Each path is a new rotation, seen through one point. The rows after it are directions, each followed by how far the rotation turns it, in degrees a step (0 if it stays put).
Each turn is a multiple of 5 degrees from 10 to 175, or 0.
Each row of a path follows its step; steps can be skipped.
Path 1:
step 0: [ 2.04 -1.57  1.23  1.87 -1.38  3.29  0.65  1.69  4.15 -2.68 -1.15 -1.05
 -2.79 -2.87  0.07  0.83  2.21 -0.84 -0.58  0.14 -0.18 -2.56 -2.23  0.13
  0.72 -0.68 -1.97  1.97  0.94 -0.20 -0.71 -0.52 -2.35 -0.66  0.88 -4.03
 -0.34  4.91 -0.86  0.14  0.31  0.67 -1.07  2.08 -1.51 -1.25 -0.18 -2.99
  1.36]
step 2: [ 0.09 -0.72 -0.29 -0.56  2.53  0.94  2.73 -0.01 -1.78 -0.58  0.31  1.04
 -2.71 -4.56 -2.73  1.92  2.30 -0.97 -2.09 -1.16 -0.73 -4.00 -1.71  1.09
 -0.31 -0.63  1.13 -1.25 -0.04 -0.58 -2.16 -1.94 -1.44  0.04 -0.73 -0.66
 -0.78  0.21 -0.99 -0.51  0.08  3.46  0.75 -0.59 -2.11 -5.51  3.71 -0.61
  0.51]
step 3: [-4.65 -2.86 -1.96  1.51  1.45 -1.59  0.88 -0.46  0.28  1.39  0.96 -0.74
 -2.44 -1.90 -0.81  0.42  1.79 -3.21 -1.18 -3.83  1.79  2.51 -1.75  0.96
  2.55  1.19  1.30 -2.19  0.52 -2.40 -1.65  0.71  0.71 -0.66  0.82 -0.23
 -1.85  3.60 -1.12 -0.45 -1.56  3.02 -0.53 -1.04 -1.62  1.30  3.70  0.24
  0.14]
step 4: [-2.09 -2.33  2.32  3.63 -0.36  1.01  0.79 -3.13  1.03  0.52 -2.01  0.68
  1.94 -2.07 -0.12 -0.98  0.13 -1.49 -2.90  0.50 -0.56 -1.93 -1.64  3.19
 -1.73 -1.12 -3.00 -2.20 -0.01 -0.96 -0.16  1.22  0.84 -1.53  3.51 -2.49
 -3.22  1.05 -0.22  0.23 -0.03  4.02 -0.80 -2.80 -2.05 -1.00  1.40 -2.15
 -0.80]
step 5: [-0.85 -3.79 -0.09 -1.44  1.70 -2.44 -0.72 -1.55  1.81 -2.86 -0.53 -0.54
 -0.49  0.20  2.68  0.38 -1.22  1.38 -1.54 -1.18  0.05 -1.33 -1.34  1.05
  0.61  0.40 -3.23 -0.48  2.99 -1.46 -1.50 -1.60  1.10  0.44  0.42 -2.86
  1.51  3.93 -1.32 -1.87 -0.88  5.24 -2.89  0.98 -2.45  1.75 -1.24 -0.55
 -1.09]
step 6: [-1.06 -4.74  1.10 -1.23 -1.28  1.82  3.49 -3.18 -0.75 -1.47  1.40 -0.51
 -0.99 -0.66 -1.86 -0.10 -0.47  0.05 -2.97  0.40 -2.11 -4.85 -1.04 -0.33
 -0.45  1.10  1.28 -1.86  0.29 -1.08 -0.77  3.85 -0.68  0.11  0.98 -0.88
 -0.21  1.26 -0.60 -3.02 -0.43  1.68  0.14  1.71 -2.67 -0.61 -3.89  0.35
  1.40]
step 7: [ 2.06 -0.89 -3.71 -1.62  0.82  1.07  0.92 -0.31  0.07 -2.53  3.02 -0.59
 -0.68 -0.40 -2.11 -0.14 -0.31 -0.49 -0.94 -2.36  1.38 -1.32 -3.07  1.32
 -0.66  3.97 -0.31  2.76 -1.02 -4.59 -1.03  2.11 -0.23  0.52  2.55 -1.46
  2.39  0.55 -1.98 -1.38 -2.21  3.49  0.98  1.33 -2.00 -1.04  2.19 -0.98
 -0.21]
step 8: [ 0.45 -2.25  1.89  1.63  0.77 -0.39  2.66 -1.25 -1.40 -0.29  1.70  1.47
 -3.45 -1.00 -5.47 -1.65 -0.95 -3.20 -0.51 -0.11  0.66  1.03 -1.53  0.20
 -0.55 -0.13  0.78  1.50 -0.24 -3.37 -1.84  0.75  2.50  0.22  0.11 -1.01
 -2.08 -1.40 -0.64  0.05  1.67  1.50 -0.58  0.07 -5.05  2.55 -0.06 -3.11
  0.50]
step 9: [ 0.19  0.56 -0.37  1.85 -0.69  1.90  1.71  1.95 -0.68 -2.64 -0.94  0.02
 -1.63  0.22  1.50  2.10 -0.98 -2.42 -2.59  0.19  1.72  0.80  0.27  0.62
 -2.29 -0.08 -0.74  0.48  2.33 -1.09 -3.93 -0.81  2.05 -2.84  3.87 -1.04
 -0.63  0.94 -1.17  0.55 -0.70  4.28 -1.17  1.68 -2.19  0.11  1.71 -3.92
  3.84]
step 10: [-4.61 -0.62 -2.38 -0.06 -3.78 -1.11  0.97 -1.04  1.02  0.16 -2.18 -1.71
 -2.10 -1.23 -0.69  0.06 -1.80 -0.34 -0.44  2.22  0.10 -2.25 -1.04 -0.57
 -0.12  2.54 -0.41  0.11  3.24 -2.46 -1.99  0.17 -0.77 -0.93 -2.65 -3.33
 -2.14  0.19 -0.79  1.50  1.62  1.42 -3.07  0.76 -3.25  0.78 -0.65 -2.55
  2.16]
[-0.83 -0.54  0.22  0.71  0.06 -0.47  0.26  0.13  0.43  0.13  0.20 -0.49
 -0.21 -0.83  0.44  0.02  0.81  0.30 -0.27  0.09  0.05 -0.30 -0.11  0.04
  0.65  0.01  0.00 -0.20 -0.29  1.71 -0.42 -0.96 -0.61  0.14 -0.64 -0.43
 -0.29 -0.23 -0.60  1.03 -0.36 -0.06  0.17 -0.81  0.52 -0.21  1.29  0.71
  0.60]	35
[ 0.05  0.04  0.83  1.62  0.74 -0.86  0.01 -0.56 -0.32 -0.78  0.06 -0.04
  0.03  0.13 -0.07 -0.15 -0.01  0.32  0.09 -0.10 -0.14 -0.33  0.27  0.85
 -0.19  0.51  0.01  0.95  0.00 -0.39 -0.59  0.43 -0.26 -0.06 -0.89  0.28
  0.67  0.66 -0.37 -0.21 -0.76 -1.21  0.85  0.94  0.22 -0.55 -0.22 -0.51
  0.23]	55
[ 0.00  0.33 -1.06 -0.26  0.20 -0.04 -0.74  0.40  0.82 -0.62  0.47  0.21
 -0.61 -0.79  1.25  0.20  0.02  0.37  0.57 -1.22 -0.20  0.28 -0.04  0.18
 -1.02 -0.15 -0.05  0.08  0.20 -0.51 -0.53 -0.22 -0.24  0.17  0.43 -0.16
  1.05  0.35 -0.08  0.65 -0.20 -0.14 -0.46  0.95  0.17  0.86  0.95  0.28
 -0.59]	160
[ 0.04 -0.19  0.98  0.35  0.13  0.30  0.70  0.40  0.67 -0.15  0.65 -0.02
 -0.75  0.24  0.50  0.84  1.11 -0.78 -0.32 -0.38  0.08  0.63  0.27 -1.02
  0.22 -0.66  0.81 -0.30  0.28  0.68  0.29  0.43  0.01 -0.16  0.28  0.97
 -0.05  1.20  0.07 -0.57 -0.08 -0.14 -0.06  0.72 -0.41  0.63 -0.58  0.43
  0.71]	125
[-0.14 -0.27 -0.86 -0.16  0.23  0.06 -0.90  0.13 -0.37 -0.73 -0.03 -0.84
  0.62  1.34  0.36  0.26 -0.04  0.14 -0.65 -0.17 -0.39  1.44 -0.01 -0.35
  1.47  0.27 -0.37  0.17 -0.20  0.18 -0.79  0.18  0.68  0.22 -0.20  0.56
  0.10  0.05 -0.41 -0.29 -0.19  1.04  0.69  0.39  0.43  0.12  0.62 -0.26
  0.03]	175
Path 2:
step 0: [-3.71  1.59 -0.19 -1.75 -0.24 -4.82 -3.13 -1.86  1.45  0.53  0.89 -0.32
  0.32  2.97 -3.25  0.04 -0.14  1.63  4.24  0.21 -1.24 -0.49  1.12  0.82
 -0.86  2.25  1.70  0.61 -0.86  1.60  1.03  1.43 -0.75  3.48  0.62  0.36
 -3.12  1.58  0.24  1.63  1.34  2.62  1.07 -0.55  1.04 -2.82  0.29  2.77
 -0.27]
step 1: [-1.63  0.23  3.87  0.01  5.04  0.15 -0.24  0.96  3.20 -0.90 -2.54 -1.40
  1.46  1.18 -0.92 -0.72  2.33 -0.70  0.80 -1.46 -1.47 -0.48 -2.22  0.06
 -0.05  1.67 -2.33  2.62 -1.95 -0.29  6.10 -1.34 -0.61 -3.18 -1.90  1.50
 -0.37  2.11 -0.44  0.05 -0.09  1.05  0.01  1.81 -1.31 -0.73 -1.82  0.29
 -0.83]
step 3: [ 2.40 -1.28  2.74 -0.37 -3.13 -1.48  2.32 -2.99  2.04 -4.02 -0.49 -0.02
  1.96  1.78  0.55  2.08  0.31  1.70 -3.60  2.31 -1.63 -3.14 -1.21 -0.40
  1.25 -1.34  0.62  1.09 -1.96 -0.11 -0.24 -0.86 -2.07  1.01  1.33  1.68
 -2.09  1.70 -0.12  0.07 -1.91  0.44  1.36 -4.14 -2.20 -1.77  1.67 -0.55
 -0.39]
step 4: [-0.33  0.29 -2.08 -1.14 -1.14 -0.18 -0.16  2.31  1.44  2.14  1.37  1.07
  2.07  0.87 -2.93  0.49  0.66  1.22  1.13  2.19 -1.00 -1.20 -2.45  0.92
 -2.79 -0.65 -0.88  1.81 -0.27  2.64  0.18  0.13 -0.92 -0.49  1.24  1.40
  1.62  2.80 -1.38  0.19 -1.33  1.04 -3.08 -4.39  0.03 -1.81 -4.03 -0.49
  5.62]
step 5: [-1.83 -0.66  0.97 -1.91 -0.74 -0.61  0.60  1.97 -0.91  0.09 -0.35 -1.91
 -2.15 -0.85 -0.69  2.05 -1.55 -0.93 -0.65 -3.03  2.91 -0.71  0.85 -1.06
 -1.06 -0.42 -3.92 -0.43  2.93 -2.59  4.86  0.94 -2.74 -0.07  1.21  2.05
  1.28  2.89 -2.39 -0.46  0.01  3.41  0.91 -2.35  1.32 -0.56  1.02 -3.68
  0.66]
step 6: [-0.70 -1.82 -1.39 -0.18 -3.32  0.84 -1.74  0.89 -1.13 -0.93  0.35 -2.04
  0.05 -1.88 -3.50  1.62 -1.36 -3.00 -1.12  0.35 -1.91 -2.17 -4.10 -1.12
  0.51  1.05 -0.99  3.04  0.48 -0.76  0.72  1.23  3.52  1.64  1.11 -5.08
  0.02  1.86 -0.75 -3.60  1.31  0.75  1.16 -0.25  0.00 -1.42  0.40 -0.13
 -2.69]
step 7: [ 0.43 -2.18  1.82  0.40 -2.37  0.26 -0.89 -0.43 -0.07  2.69  2.27 -2.79
  1.49 -0.65 -0.50 -0.02  1.83 -1.36  0.94  3.01 -2.16  2.10 -2.34 -0.93
 -0.81 -0.49 -2.75 -2.59 -1.49 -2.51 -0.45 -1.20 -2.86 -1.27  2.30 -1.11
 -0.13  2.20 -1.10  4.93  0.86 -1.30 -1.26 -1.43 -2.56 -1.54  1.89  1.25
 -2.95]
step 8: [-0.08 -2.76  1.81  1.56 -1.85  1.10 -4.32  0.23  0.58 -0.47  1.18  0.44
  1.39 -1.47 -1.52 -0.26 -1.02 -0.35  2.08  0.73 -1.57 -1.20  0.64  0.12
  1.20 -0.48 -1.46  0.61  3.26  1.54 -1.88  0.65 -1.89 -2.45  1.95  0.33
  1.07 -0.56  1.34  3.76 -2.68  3.00  2.99  3.09 -0.21 -2.53 -3.60 -1.80
  1.85]
step 9: [-1.27 -2.04  1.97 -0.47  0.68 -2.19 -1.37  0.58 -0.10  2.51 -1.07 -0.40
 -1.13  1.29 -0.71  1.86  0.23  0.03 -0.96 -0.05 -2.67 -4.42 -1.51  0.53
  0.74  0.42  0.28 -4.32  0.16 -0.92 -0.67  3.35 -3.30 -1.60 -0.75 -1.51
 -0.50  1.23  3.61 -1.85  0.84  4.56 -0.75  1.09  1.01  3.22  2.37 -1.51
  1.55]
step 10: [ 3.62  0.70  0.86  1.85 -1.77 -0.41  0.18 -1.02  0.42  1.92 -1.59 -0.95
 -2.32 -0.50 -2.63  0.15 -1.66  2.56  0.55 -2.40 -4.20  1.55 -3.52 -0.24
  1.71  0.93 -1.91 -0.34 -3.64 -1.18  2.14  1.55  0.66  0.93 -0.82 -1.26
  2.97  0.65  1.87 -1.46 -2.87 -2.10 -0.13  1.98  1.04 -2.97  1.74 -1.18
  2.41]
[-0.43 -0.24  0.08  0.12 -0.41 -0.05 -0.34 -0.13 -0.11 -0.94  0.40  0.95
  0.38 -0.70  0.07 -0.14 -0.79 -1.11  0.24 -0.46  0.18 -0.71  1.48 -0.35
  0.83  0.45 -0.89 -0.96  0.94  0.47 -0.31  0.47  0.08  0.62  0.00  0.97
 -0.25  0.24  0.21 -0.61 -0.21 -0.17  0.68 -0.32  0.18  0.24  0.19 -0.18
 -0.43]	120
[-0.63  0.41  0.06 -0.19  0.64  0.68  0.01  0.47  1.31 -0.43 -0.42  0.72
  0.52 -0.82 -0.46  0.11 -0.36  0.30  0.23 -0.05 -0.11  0.31 -0.12 -0.40
  0.07  0.52  0.60  0.03  0.66  0.12  0.57  0.63 -0.56 -0.20  0.66 -1.15
  0.07 -0.17 -0.98  0.63  0.56 -0.69  0.07  0.38 -0.84 -0.07  0.56  0.24
 -1.29]	65
[-0.88 -0.26 -0.58 -0.54  0.12 -0.28  0.06  0.53 -0.24  0.07  0.08 -0.47
  0.15 -0.82  0.58 -0.47  0.83 -0.63 -0.25 -1.01  0.20 -0.54 -0.03 -0.52
  0.28  0.38  0.97  0.84  0.61  0.34  0.82  0.11 -0.67 -1.11 -0.18  0.85
  0.91 -0.20  0.52  0.59  0.05  0.62 -0.17  0.49  0.11  0.69 -0.62 -0.56
  0.22]	100
[ 0.04  0.26  1.10  0.42  0.19 -0.56  0.19 -1.32  0.58 -0.03 -0.40 -0.49
 -0.07  0.02 -0.61 -0.31  0.09  0.63 -0.23  0.33  0.29  0.35  0.00  0.35
  0.42  1.32 -0.01 -0.48  0.51  1.01  0.25  0.33 -0.59 -0.17 -1.37 -0.05
  0.59 -0.16  1.03 -0.33 -0.48  0.16 -0.30  0.52 -0.21 -0.10 -0.14  1.11
  0.03]	40
[-0.27  0.42  0.24  0.18 -0.06  0.15 -0.03  0.79 -0.33  1.59  0.63  0.00
  1.41 -0.55  0.86  0.10 -0.30 -0.20  0.01 -0.32  0.38  0.12 -0.56  0.98
 -0.41  0.24  0.48  0.00  0.34  0.56 -0.61  0.18 -0.76  1.22  0.09 -0.19
 -0.56  0.26  0.59 -0.86  0.96  0.32 -0.30  0.13 -0.17 -0.28 -0.15  0.32
  0.10]	160
Path 3:
step 0: [ 2.78 -1.85  2.21 -0.12  2.41  0.41  4.01  1.69  1.78  0.61  0.44  1.30
 -0.64 -0.60 -0.37  1.12  0.75 -2.75  2.33  0.35 -0.25  1.25 -1.59 -2.73
 -2.87  1.15 -1.85  0.65 -3.67 -0.95 -3.64  1.59 -2.35  3.00 -1.57 -3.47
  0.07 -0.76  2.21 -2.06 -0.64 -1.64 -1.03  0.66 -0.09 -0.41  0.00  1.23
 -0.11]
step 1: [-1.16  0.75  0.15 -1.73  0.76  0.13 -2.90  3.61 -3.33  0.78 -2.97 -2.71
 -1.18 -2.63  1.21  0.94  0.32  2.02 -3.52 -1.19  0.33 -1.81 -2.42  2.35
 -0.30  0.13  0.12  0.15  0.76  1.90  0.00  0.58  0.62  2.27  1.51 -4.05
 -1.23 -0.54  2.31  0.36 -2.78 -1.55  0.31 -0.55  3.48  1.78 -0.43 -0.34
 -2.07]
step 2: [ 1.38 -1.19 -1.08 -1.28 -0.45  2.39 -1.08  0.71 -1.54  1.90  0.91  0.70
  0.63  0.68  0.61 -0.39 -0.52 -0.80  0.68 -3.88 -1.89  2.23  2.84  2.32
  0.56  1.88 -0.36 -2.11  1.75 -0.81 -4.57  0.85  3.09 -2.11  2.18  1.48
 -0.28 -2.98  1.78 -2.10  0.46  1.31 -0.96  1.83 -2.76 -0.30 -1.36 -1.49
 -2.42]
step 3: [ 2.62  0.24  1.76 -0.64  2.69 -1.69  1.99  0.11 -2.24  0.48 -1.82  0.34
 -0.45  2.79  0.48  2.75 -3.58 -1.46 -1.63 -0.32 -1.65  1.48 -2.19  0.26
 -3.62 -0.10  3.45  0.08 -2.09 -2.36 -1.71  0.40 -2.48 -0.49 -3.15  0.16
  1.21  2.55 -1.85 -3.43 -0.27 -0.06  0.66 -0.58  1.92 -0.97  1.02 -1.36
 -1.22]
step 4: [-0.55  2.39 -0.99  0.09  5.00  1.61  1.69  1.39 -1.04 -0.65 -2.09  0.02
 -4.47 -1.86  0.93  0.84  3.41 -0.52  0.18 -0.12  0.31 -2.47  2.09 -2.06
 -2.16 -1.00 -0.39 -0.29 -0.51  0.89 -0.86 -0.40 -0.72  0.55  3.35  1.09
  0.36 -1.34  2.49 -0.66 -3.22 -1.39 -3.33 -1.12  0.76  2.12  0.06  1.05
 -1.54]
step 5: [-0.29 -2.14 -0.55 -0.04 -1.54  1.27 -5.41  1.12 -0.88  0.63  3.27 -3.23
 -1.95  2.22 -0.19 -0.18 -0.02 -3.33 -0.93 -1.63 -1.49 -0.12 -2.00  0.94
  0.21 -1.36  0.39 -2.30 -1.03  0.02 -2.05 -1.03  3.40  3.30 -0.70  0.12
 -0.84 -2.23 -0.65 -1.01 -1.49 -1.07  0.15 -0.45  0.39 -0.59 -1.70  0.01
 -3.69]
step 6: [ 3.38  0.43  1.35 -0.51 -1.06 -3.00  2.78  0.90 -2.55 -3.06 -1.45  0.57
  0.15 -0.33 -1.73  0.15 -1.95  0.63 -0.08 -2.25  1.94  0.82 -0.11  2.20
 -1.67 -0.33 -0.55  1.58  1.13  0.23 -1.90  2.76  3.67 -2.62 -0.41  4.04
 -0.73  2.27 -0.90 -1.69 -1.50  0.77 -0.57 -0.79 -1.36 -0.02  1.33 -1.84
 -3.73]
step 7: [ 0.70  3.16 -2.08  0.23  0.01 -0.54  1.48 -1.06 -1.40 -0.41 -0.36  2.60
 -0.61  2.09  1.90  2.16  0.75 -2.51  1.86 -1.16  0.14 -0.69  1.05 -0.36
 -0.49 -0.40  2.37  1.03 -1.18 -1.60 -1.24 -1.58 -1.56  1.54 -1.14  1.95
  3.92 -2.64  3.82 -0.74  1.45 -0.22 -3.04 -3.66  5.03 -0.13 -0.46  0.18
 -0.29]
step 8: [ 1.78 -1.91  3.65  1.27  2.44  1.16 -0.31  0.33  1.54 -0.25  2.74 -1.97
  0.11  2.22 -0.87  0.83  1.14  0.93  1.05 -0.79 -0.44 -2.81 -1.96  1.08
 -2.91 -1.74 -2.75  0.67 -1.85 -1.99 -1.28  1.05  0.77  2.63  1.47 -0.58
 -1.88 -2.18 -0.42  1.30 -3.43 -3.05 -0.45 -2.65 -0.33  4.17 -0.94  0.53
  0.07]
step 10: [ 4.33  0.81  1.20 -1.48 -0.67 -0.04 -2.79  0.38 -2.87  1.34 -0.58  2.14
  1.84 -0.32  0.65  2.33 -2.13  4.48 -0.69 -2.11 -0.15 -0.73  1.41  1.85
  0.08  0.40 -0.03 -0.19 -0.31 -0.77 -3.44 -0.61  1.85 -2.60 -0.97 -0.28
  0.83 -1.23  3.28  0.09  1.78  3.08 -1.05 -2.55  3.54  0.43 -0.93 -0.70
 -0.92]
[ 0.19 -1.12  0.07 -0.03 -0.29  0.15  0.92 -0.12 -0.26 -0.52 -0.30  0.21
  0.62 -0.17 -0.57  0.10 -0.23  0.21 -0.43  0.33 -0.17 -0.63 -0.23  0.23
 -0.07  1.41  0.07 -0.16 -0.47 -0.09  0.34 -0.65 -0.27  0.79 -0.37  0.10
  0.50 -0.17 -0.16 -0.16 -1.14  0.73  0.15 -0.48 -1.16 -1.21  1.06  0.39
 -0.67]	120
[ 0.28  0.16  1.56  0.16 -0.41  0.00  0.12  0.34  0.62 -0.58 -0.72 -1.00
 -0.24  0.13 -0.04  0.06 -0.54 -0.72  0.39 -0.40  0.18  0.12  0.06 -0.18
 -0.02 -0.09 -1.64 -0.36 -0.15 -0.39 -0.21 -0.18 -0.48 -0.10 -0.37 -0.19
  0.29  0.13 -1.00 -0.80  0.00 -0.73  0.91  0.00 -0.20 -0.66 -0.19 -1.17
  0.31]	130
[ 0.55  0.15  0.09  0.62 -0.87 -0.54  0.46 -1.23  0.52 -0.12  0.49 -0.30
 -0.51 -0.16 -0.45 -0.25  0.21  0.30  0.55 -0.20  1.06 -0.37 -0.14  0.42
  1.26 -0.56  0.21  0.27 -1.26 -0.43  0.23  0.40  0.39  0.77  0.62  0.62
  0.70  0.18 -0.08  0.29  0.56 -0.53  0.04 -0.64  0.18  0.43  0.48 -0.10
 -0.91]	35
[-0.02  0.66  0.24  0.45 -0.08  1.00 -1.03 -0.40 -0.11  0.11 -0.13  0.14
 -0.05 -0.10 -0.01  1.06  1.11  0.63 -0.13 -0.73 -1.10 -0.04  1.33  0.38
  1.00  0.21 -0.58 -0.02  0.29 -0.21  0.35 -0.79 -0.13  0.23  0.45  0.33
  0.37 -0.63  0.00  0.51 -0.53 -0.04 -0.09 -0.51  0.85 -0.87 -0.24  0.04
 -0.03]	125
[-0.02  0.24  0.06  0.25 -1.05 -0.51 -0.02  0.49  0.27 -1.31  0.66  0.63
  1.19  0.50 -0.44  0.03  0.43 -0.59  0.67  0.05  0.45 -0.45 -0.47  0.05
 -0.94 -0.43 -0.64  0.80  0.61  0.21  0.37 -0.24  0.68  0.07 -0.58  0.75
 -0.14 -0.56  0.26  0.64 -0.38 -0.24 -0.15 -0.88  0.55 -0.14 -0.31  0.51
  0.76]	35
[ 0.18 -0.67  0.37  0.60 -0.06  0.12  0.13  0.08  0.44  0.68  0.39  0.36
 -0.91  0.75 -0.56  0.80  0.31  0.34  0.44  0.62 -0.99  1.39 -0.31  0.96
 -0.67  0.31 -0.26  0.22 -0.15 -0.12 -0.03  0.99  0.55  0.42 -0.49  0.28
 -1.01  0.68 -0.57  0.32  0.27 -0.67 -0.07  0.20  0.01 -0.65  0.56  0.47
  0.07]	130
[ 0.23  0.06  0.50 -0.31  0.76  0.67  0.51 -1.67 -0.14 -0.20 -0.40  0.68
 -0.05  0.39  0.18 -0.49 -0.26 -0.85  0.94  0.56 -0.52 -0.62  0.07  0.94
 -0.66 -0.88  0.67  0.22  0.27 -0.37  0.02  0.11 -1.56 -0.62  0.05  0.10
  0.02 -0.40  0.16  0.63 -0.19 -0.37  0.42  0.09  0.24 -0.29  0.27  0.00
 -0.10]	90
[-0.26 -0.13 -0.16 -0.56  0.19 -0.15  0.60  0.22  1.77 -0.34 -0.15 -0.02
 -0.62 -0.07 -0.58 -0.06  0.42  0.50  0.99 -0.70 -0.45  0.46  0.13 -0.23
 -0.37  0.41  0.42 -0.51  1.43  0.49  0.76  0.26  0.08 -0.31  0.25  0.15
  1.14 -0.05  1.04 -0.35  0.03 -0.35  0.32 -0.10 -0.58  0.14 -0.37 -0.01
 -0.82]	155
